In the rows, 128 means zero.
Each path below is one point turned by a fixed rotation once a step. After each direction that follows a path, write how fast that rotation turns it, in degrees per step (0 if it stays still).
Each turn is a multiple of 5 degrees from 10 to 175, or 0.
Each row of a path follows its step; steps can be skipped.
Rotation 1:
step 2: [128 130 121 122 126 134 125 125 127 120 134 131 128 120 138 132 131 120
 121 136 123 134 130 124 129 126 119 132 133 139 122 124 123 133 133 129
 134 139 132 128 130 138]
step 3: [138 126 136 134 122 133 133 127 126 127 133 120 114 125 125 118 135 121
 126 129 132 144 127 131 124 139 127 134 124 127 131 131 130 128 126 131
 127 127 133 122 129 133]
step 4: [112 134 129 130 127 135 125 125 133 123 129 126 119 131 123 131 131 128
 121 118 129 130 130 138 132 134 132 121 123 137 135 118 133 123 132 121
 122 128 127 125 132 122]
step 5: [131 125 125 130 126 125 134 126 129 119 130 123 128 126 119 137 129 134
 130 130 123 126 130 133 129 126 133 130 128 130 110 125 135 130 128 114
 125 140 121 124 124 131]
step 8: [127 130 128 128 134 133 127 126 134 126 117 124 124 131 127 126 131 133
 128 125 124 128 126 123 139 127 135 111 129 133 131 123 142 127 131 123
 122 126 127 116 134 122]
step 9: [130 123 129 132 134 131 129 121 130 124 129 121 136 122 125 137 133 140
 129 122 118 129 133 126 119 116 124 130 132 127 116 131 133 127 133 125
 133 132 122 129 133 124]
step 11: [128 130 124 131 137 130 129 122 122 130 129 124 115 121 126 114 131 131
 119 126 133 132 117 123 126 127 131 136 126 134 134 130 123 125 124 129
 136 125 131 115 133 126]
step 12: [128 140 133 128 125 130 139 121 141 121 122 124 132 125 125 125 126 133
 121 120 122 126 134 129 130 130 134 118 118 130 135 132 132 121 129 125
 128 126 126 119 127 128]
step 15: [120 132 127 136 132 133 133 132 125 121 122 122 114 128 126 121 128 129
 132 134 130 138 123 124 124 139 128 130 126 117 141 129 125 127 129 124
 136 125 128 120 130 131]
Speeds:
[131 128 127 129 128 128 126 125 125 130 126 129 129 131 128 127 130 130
 125 128 124 127 127 126 125 126 127 126 129 130 129 129 128 130 128 131
 127 127 126 128 129 126]
35
[128 129 127 128 127 129 129 127 133 129 129 129 127 129 126 130 128 131
 128 128 131 126 125 128 127 127 126 128 131 128 128 130 130 131 131 128
 127 129 128 129 126 128]
90
[128 129 128 126 125 128 128 126 127 128 124 127 129 127 126 129 127 130
 131 126 127 127 128 129 128 128 128 127 126 129 125 125 130 125 131 128
 128 126 129 130 127 126]
90
[131 128 128 128 129 127 129 128 125 127 125 131 126 126 127 130 127 129
 128 131 128 132 127 129 131 128 130 127 128 125 128 130 130 130 128 128
 125 128 130 127 126 128]
145
[131 127 130 131 128 128 129 128 127 127 127 129 130 123 131 129 126 124
 129 127 128 126 126 129 128 129 125 129 129 129 126 128 127 130 128 129
 127 131 128 130 130 126]
95
Rotation 2:
step 0: [119 142 132 124 132 129 129 126 134 124 125 135 125 128 126 127 139 125
 133 127 128 126 135 125 123 127 130 119 123 133 125 133 122 130 120 128
 132 132 125 116 124 141]
step 1: [132 123 138 127 131 123 119 127 125 132 132 128 129 129 130 125 138 133
 135 124 130 119 128 126 123 128 126 137 138 131 121 124 129 133 136 124
 130 111 123 127 123 130]
step 3: [135 131 134 122 120 122 127 124 134 126 123 125 131 131 126 112 130 135
 121 129 135 118 124 124 129 125 134 129 130 132 131 135 127 141 131 134
 119 130 128 130 131 133]
step 6: [132 125 122 135 132 132 123 129 127 116 132 117 130 125 134 137 125 133
 131 132 131 125 126 123 124 127 134 128 131 135 135 120 127 138 138 134
 132 125 123 121 122 137]
step 7: [113 126 122 120 128 140 135 133 124 135 124 131 131 128 129 130 140 127
 135 136 129 138 120 129 121 131 129 120 132 124 125 122 121 130 127 127
 127 122 132 132 127 132]
step 10: [120 130 133 122 121 119 137 129 127 126 125 133 122 120 126 119 138 137
 132 121 136 126 131 130 125 124 132 133 123 131 120 135 129 123 130 117
 131 122 128 129 131 136]
step 11: [130 124 133 120 132 121 116 128 136 126 137 131 129 136 131 130 125 137
 126 130 129 123 130 117 135 119 128 120 130 134 121 125 136 135 130 131
 137 123 130 122 131 125]
step 12: [131 130 130 128 120 128 134 126 125 131 136 130 128 127 116 121 133 138
 129 137 130 133 127 128 119 120 117 127 132 128 124 126 114 132 136 134
 125 134 128 135 131 130]
step 13: [135 132 127 134 130 135 125 130 137 135 132 132 126 123 128 125 121 136
 119 121 138 128 126 124 128 130 147 120 127 131 125 128 124 133 128 127
 124 122 132 128 123 135]
Speeds:
[126 127 126 131 131 130 131 128 128 127 126 125 128 128 127 130 128 129
 126 125 128 128 126 129 130 127 128 127 127 126 129 127 126 132 129 130
 127 128 130 128 127 126]
40
[127 125 129 127 128 128 129 131 128 125 131 128 127 130 125 128 129 125
 128 125 127 127 129 129 126 127 129 129 127 128 125 129 126 128 125 130
 131 126 128 127 130 128]
35
[126 127 128 130 127 131 132 128 128 131 128 130 126 128 129 125 130 129
 125 128 126 131 129 129 130 129 128 129 129 131 129 128 127 126 129 128
 131 130 128 127 130 130]
140
[131 130 128 131 130 129 129 128 124 125 129 127 128 130 127 126 128 130
 127 130 129 130 127 127 126 127 130 129 125 127 130 130 129 127 127 130
 128 130 128 129 127 132]
110
Rotation 3:
step 0: [126 127 138 119 129 121 130 121 131 128 121 128 131 130 122 126 133 129
 114 124 131 134 127 125 122 126 132 123 119 132 114 127 129 123 124 135
 134 126 134 125 130 132]
step 1: [131 131 137 119 125 129 121 119 130 125 122 126 121 128 130 122 124 136
 124 122 129 121 137 140 127 127 122 133 130 136 130 122 125 130 122 121
 123 135 125 132 127 139]
step 4: [130 129 129 127 122 132 117 129 124 138 131 125 127 130 129 127 130 137
 130 125 129 122 123 130 135 116 136 138 123 128 122 124 123 123 129 141
 136 132 129 124 121 133]
step 7: [129 132 121 138 124 129 115 123 126 124 124 134 126 134 124 133 136 137
 126 126 135 129 129 130 123 132 121 135 119 126 136 121 129 127 123 131
 122 125 127 130 118 120]
step 10: [125 132 118 135 121 126 133 132 133 130 137 132 119 128 133 122 138 129
 130 134 123 114 117 128 125 126 124 139 125 132 127 130 126 124 132 124
 125 127 131 127 133 123]
step 12: [126 131 134 123 138 124 130 125 134 128 131 125 126 139 125 136 123 136
 128 129 140 132 129 130 123 128 136 123 122 126 132 117 136 132 129 124
 124 133 140 133 127 127]
step 13: [131 132 122 121 125 130 125 123 132 126 119 135 123 123 136 125 130 128
 130 135 127 122 127 130 132 127 123 121 135 123 128 128 143 124 122 128
 119 139 134 135 122 123]
step 14: [132 130 117 122 131 119 121 135 124 120 124 125 127 125 133 130 126 116
 130 128 126 127 122 123 125 135 124 135 141 132 125 128 135 131 136 126
 125 122 120 125 134 127]
step 15: [133 122 132 127 123 120 125 132 126 127 133 120 126 130 128 133 118 132
 131 127 128 120 124 126 123 129 141 126 123 128 129 133 122 125 130 127
 130 122 130 121 134 111]
Speeds:
[127 131 126 130 129 128 131 130 127 131 126 130 126 128 127 128 127 126
 130 128 130 128 129 127 129 127 130 128 125 129 129 128 128 127 129 131
 130 132 129 131 130 130]
55
[129 128 125 128 127 127 126 129 128 125 126 132 127 126 128 124 129 129
 128 129 128 130 127 129 127 127 126 131 128 131 125 127 127 127 129 131
 128 128 131 127 126 129]
110
[127 127 127 128 125 131 126 128 132 129 132 127 128 127 127 124 127 129
 127 128 126 129 127 126 128 129 131 129 126 129 125 128 128 127 128 127
 131 128 128 128 131 128]
65
[129 129 130 127 126 129 128 126 129 128 130 130 132 129 127 129 128 129
 129 125 130 128 128 131 127 124 128 125 130 128 127 127 131 128 128 131
 131 128 130 128 128 129]
90
[128 126 127 127 132 127 128 130 128 129 129 131 130 125 127 128 129 125
 127 126 128 129 127 126 125 128 129 129 130 127 127 131 129 130 124 129
 128 126 127 131 129 130]
125
[128 129 129 130 128 127 129 129 129 126 128 129 132 128 127 128 128 127
 129 128 128 129 128 127 125 127 129 131 127 131 131 128 128 126 129 127
 129 128 124 128 126 123]
90
[130 130 131 131 126 126 130 129 129 131 128 128 129 132 128 128 127 129
 126 129 126 128 125 128 125 126 128 128 128 127 125 130 126 130 128 128
 126 129 127 127 128 130]
65
Rotation 4:
step 1: [127 131 138 122 119 124 128 133 136 124 140 124 135 131 127 130 129 139
 123 121 129 127 132 126 132 119 126 138 131 136 122 130 122 139 136 125
 123 127 124 135 134 129]
step 2: [132 128 139 127 126 126 122 145 129 126 138 128 129 131 129 131 132 132
 133 132 127 130 132 119 129 124 126 123 132 128 123 128 122 121 139 125
 113 121 129 122 131 135]
step 3: [126 120 134 127 127 125 123 132 141 125 138 126 126 116 117 133 128 132
 137 125 126 136 133 128 126 122 124 128 128 127 126 132 113 123 133 132
 123 128 125 136 132 127]
step 4: [124 120 135 128 122 135 124 140 133 116 123 123 130 127 122 129 131 129
 132 132 130 134 132 124 127 121 122 128 125 123 116 127 135 121 130 119
 119 128 125 137 135 122]
step 5: [119 132 121 130 122 130 118 133 129 112 133 125 133 123 118 136 129 132
 129 130 124 129 124 130 119 128 128 132 124 128 121 138 121 117 135 122
 132 121 127 126 134 129]
step 8: [132 130 125 131 122 130 131 137 140 125 136 122 125 133 122 134 127 128
 122 126 136 134 126 121 123 127 134 130 130 126 129 145 130 131 134 133
 122 132 137 132 138 133]
step 9: [125 114 129 134 130 125 129 140 138 120 136 126 125 131 123 133 120 127
 127 135 135 130 129 122 121 139 134 125 128 135 131 126 129 121 133 124
 122 137 128 129 128 134]
step 14: [132 123 121 125 123 128 128 130 142 124 125 133 130 124 122 133 124 136
 129 129 128 130 126 114 120 133 124 136 115 122 134 130 119 120 136 133
 124 121 128 131 125 129]
step 15: [133 120 129 127 114 129 117 129 139 117 122 126 129 124 124 132 123 131
 118 123 134 131 132 118 121 124 129 138 131 124 125 127 136 130 129 126
 124 132 126 132 121 133]
Speeds:
[127 129 131 130 128 127 130 127 128 131 132 129 129 131 127 130 126 128
 133 130 127 127 130 128 129 125 128 127 129 129 129 126 128 129 129 126
 127 129 127 128 128 128]
40
[128 129 125 128 127 125 128 128 126 129 127 126 128 125 125 129 128 127
 129 128 126 124 131 127 128 128 129 129 126 129 129 129 124 127 127 127
 128 128 128 127 129 130]
155
Rotation 5:
step 0: [130 126 131 126 126 126 125 126 132 121 123 124 122 133 130 126 120 121
 131 130 125 127 131 124 125 126 127 120 135 130 125 133 107 126 124 139
 129 122 140 126 128 131]
step 3: [133 110 121 119 116 131 126 119 131 127 129 125 119 136 126 126 123 131
 128 124 129 125 130 135 133 130 135 126 128 134 129 136 127 131 138 123
 132 130 131 126 126 122]
step 5: [132 126 117 131 133 129 128 134 118 133 130 124 124 125 124 129 122 134
 134 124 120 128 129 121 132 130 122 126 135 119 120 129 143 123 137 120
 135 127 129 125 126 119]
step 7: [123 134 136 127 131 128 123 128 125 130 118 137 119 124 119 119 117 122
 125 134 118 122 128 125 133 133 117 129 135 128 130 137 130 127 125 131
 123 128 122 130 129 125]
step 9: [125 120 127 133 126 130 134 131 137 114 130 128 124 125 123 123 128 131
 130 132 127 142 126 121 129 137 126 119 131 128 132 136 129 135 120 132
 124 117 128 129 130 136]
step 10: [127 126 129 122 122 116 127 128 124 121 114 129 132 127 123 119 133 126
 126 124 126 130 132 126 126 134 137 123 125 134 125 140 114 130 125 128
 135 122 124 133 125 130]
step 12: [123 115 131 125 129 132 130 125 124 122 126 121 129 126 129 125 143 131
 137 121 126 136 132 133 128 129 131 126 134 118 131 132 129 134 128 120
 134 136 137 122 131 122]
step 14: [135 133 136 120 122 130 116 127 118 135 132 132 134 127 119 128 123 130
 124 118 128 130 125 127 133 128 129 135 139 121 133 128 135 127 131 117
 128 135 129 129 130 132]
step 15: [125 132 124 136 130 133 126 127 123 129 132 128 134 136 121 126 116 127
 140 119 123 126 123 125 123 128 121 131 139 121 126 135 130 128 131 134
 126 129 140 118 131 127]
Speeds:
[125 130 128 129 131 129 126 127 127 130 130 128 128 126 127 129 125 124
 127 127 127 128 130 126 130 127 127 128 131 127 128 127 126 128 128 125
 125 130 129 128 128 130]
45
[126 125 127 128 127 126 130 128 129 129 130 129 128 126 127 130 129 130
 130 125 130 128 127 129 128 129 125 127 129 125 129 126 129 128 130 129
 129 125 130 124 130 130]
115
[128 126 127 133 129 130 129 129 127 127 129 124 129 127 127 129 131 127
 126 130 129 130 131 126 128 128 129 128 126 125 126 129 131 129 128 129
 128 127 128 127 127 128]
100
Rotation 6:
step 1: [126 131 117 116 138 128 120 125 123 126 119 126 123 134 129 124 135 138
 129 125 138 132 134 128 136 124 124 122 124 130 132 131 132 133 124 132
 121 129 122 135 132 128]
step 3: [130 123 125 128 134 123 120 125 122 123 133 136 115 140 118 126 134 123
 119 134 124 128 123 128 127 130 119 120 127 132 125 128 132 128 127 132
 128 117 124 131 132 135]
step 5: [121 134 128 116 127 130 124 121 128 125 129 129 128 130 133 120 133 117
 120 125 133 126 127 126 133 117 129 120 121 133 127 137 130 135 116 132
 120 124 132 132 127 135]
step 7: [129 126 124 123 133 125 114 129 124 142 120 134 121 130 135 123 131 123
 125 134 124 126 117 128 129 137 125 124 126 139 127 128 135 135 125 131
 132 126 129 128 120 132]
step 8: [132 136 131 121 123 128 125 131 130 133 121 127 125 127 118 126 117 125
 132 131 118 133 133 133 133 131 134 118 126 133 125 134 119 127 121 138
 140 128 124 124 124 133]
step 11: [131 126 122 128 129 125 116 123 127 133 126 128 140 134 133 123 131 130
 125 122 117 123 127 134 125 131 128 119 135 134 130 127 129 141 130 139
 119 119 128 125 125 134]
step 12: [139 136 122 132 131 121 120 122 122 129 129 130 130 134 113 126 130 130
 128 130 125 130 138 138 130 123 136 123 119 128 135 127 121 131 132 129
 137 122 131 122 126 131]
step 13: [125 127 128 127 134 126 122 130 122 137 133 135 133 126 125 131 130 126
 131 136 126 133 126 124 127 120 139 121 120 120 129 122 138 134 130 131
 118 125 125 124 122 143]
step 14: [131 136 129 121 127 129 119 121 132 125 128 133 122 141 132 132 119 132
 130 127 122 140 128 136 129 120 133 122 125 118 130 133 137 125 129 134
 127 130 133 131 136 133]
Speeds:
[129 129 129 129 128 131 130 127 128 130 129 129 126 127 127 126 130 126
 127 128 130 130 133 130 127 131 129 127 129 130 129 129 127 131 129 129
 129 128 125 125 127 128]
90
Rotation 7:
step 0: [129 129 122 120 131 125 128 125 144 131 126 133 135 115 125 121 128 130
 123 134 119 118 122 128 127 127 131 129 120 128 128 141 135 131 124 125
 127 119 125 124 129 124]
step 1: [123 125 136 139 125 123 124 125 126 126 125 131 128 130 129 126 126 116
 125 128 129 134 135 130 126 135 126 126 132 120 116 130 141 127 116 134
 126 128 133 139 122 133]
step 3: [130 129 124 132 118 134 125 131 136 109 122 128 132 132 132 128 136 134
 123 125 131 132 118 125 132 123 136 124 123 130 131 133 127 136 134 132
 127 119 122 123 125 126]
step 6: [131 129 123 133 136 134 123 130 140 120 126 118 133 131 134 137 122 128
 126 134 126 123 131 128 125 131 128 127 115 136 131 125 133 129 119 134
 123 124 137 134 133 120]
step 9: [132 126 132 126 130 125 141 138 138 122 128 128 126 132 134 128 126 137
 135 133 129 126 135 127 140 123 136 116 124 132 118 134 127 122 125 130
 136 123 130 123 126 121]
step 10: [128 119 130 127 118 122 130 134 122 134 125 134 131 127 132 131 138 112
 130 126 136 133 123 119 126 127 138 130 132 130 125 121 131 131 132 124
 123 121 117 130 124 124]
step 11: [132 132 129 125 125 140 120 120 127 131 132 127 127 124 132 124 127 128
 137 124 137 131 119 137 124 126 116 128 125 129 134 126 121 117 129 134
 125 139 130 132 124 117]
step 14: [129 126 133 127 131 125 133 122 129 125 132 127 123 123 139 121 132 135
 116 127 130 116 133 136 138 131 116 122 133 121 133 120 126 125 133 126
 128 134 134 135 122 130]
step 15: [129 130 125 134 134 133 130 130 128 122 122 123 121 142 139 137 124 131
 129 137 131 128 132 120 119 118 138 121 131 120 130 128 128 127 131 123
 129 125 121 123 133 136]
Speeds:
[124 130 127 130 128 127 128 128 125 126 125 128 130 127 130 127 129 128
 128 131 127 127 129 129 132 125 129 127 131 130 128 130 127 128 130 129
 127 128 131 129 128 131]
60
[125 127 128 130 128 128 127 130 128 127 132 128 129 127 127 126 124 126
 129 128 128 124 129 128 129 128 129 128 126 128 130 129 125 123 127 127
 128 129 127 126 128 127]
155
[127 130 126 129 127 129 126 130 128 132 129 129 128 126 127 128 130 129
 128 131 128 129 125 127 127 130 128 130 128 131 130 126 127 127 127 130
 130 129 129 130 131 125]
55
[132 129 130 131 130 130 130 127 127 128 128 128 127 130 127 123 128 127
 129 131 128 129 130 128 129 128 125 131 129 128 129 127 126 128 129 129
 127 129 126 129 128 128]
115
Rotation 8:
step 0: [135 127 131 124 124 123 125 128 131 125 123 127 137 122 124 119 137 128
 126 127 123 127 127 131 120 128 123 123 132 122 123 109 129 124 120 128
 131 130 126 135 134 129]
step 1: [133 121 134 130 127 133 129 125 126 129 122 126 133 127 128 129 134 131
 133 137 134 127 127 120 113 138 126 135 133 130 127 140 124 129 134 128
 124 126 133 134 125 133]
step 2: [137 119 123 125 128 127 135 122 124 124 123 117 131 123 121 127 126 124
 135 125 125 133 128 136 131 125 122 130 126 138 129 127 137 133 117 135
 131 131 129 134 133 123]
step 3: [132 126 128 126 131 131 121 123 131 124 135 131 136 129 143 133 137 136
 126 124 135 129 123 133 122 132 136 130 132 130 134 135 128 141 126 129
 131 131 123 128 124 127]
step 5: [130 135 126 125 138 128 129 128 135 135 136 130 134 135 127 130 129 135
 127 130 133 131 133 138 133 129 136 117 130 131 122 128 127 137 127 126
 121 122 128 121 137 122]
step 7: [125 135 131 132 127 124 123 125 127 138 133 133 119 124 116 127 121 123
 130 137 126 131 134 133 127 130 131 121 134 125 120 139 131 130 128 130
 134 132 134 123 133 125]
step 8: [125 135 131 134 129 141 128 132 124 135 125 121 125 130 121 118 127 133
 121 121 129 127 121 132 122 120 129 124 117 124 130 125 136 127 130 125
 132 132 120 131 121 131]
step 11: [126 123 119 129 128 137 124 132 129 130 130 131 138 134 140 125 123 137
 130 132 121 125 133 123 137 135 122 137 129 120 132 126 129 131 136 126
 129 125 133 130 125 134]
step 15: [131 134 132 129 126 120 127 126 131 124 127 136 133 122 121 129 123 127
 124 127 125 133 127 126 128 127 119 130 136 130 131 128 135 124 124 128
 124 120 115 127 140 115]
Speeds:
[127 130 130 129 130 129 129 128 130 131 129 129 130 126 129 130 131 128
 128 132 130 128 129 125 130 129 130 128 129 125 128 130 129 131 127 133
 128 127 128 127 129 129]
170
[128 129 127 123 128 127 129 128 131 127 129 129 128 129 127 129 129 128
 129 127 126 130 128 128 127 127 126 126 125 125 124 130 131 130 126 126
 128 127 126 130 126 126]
140
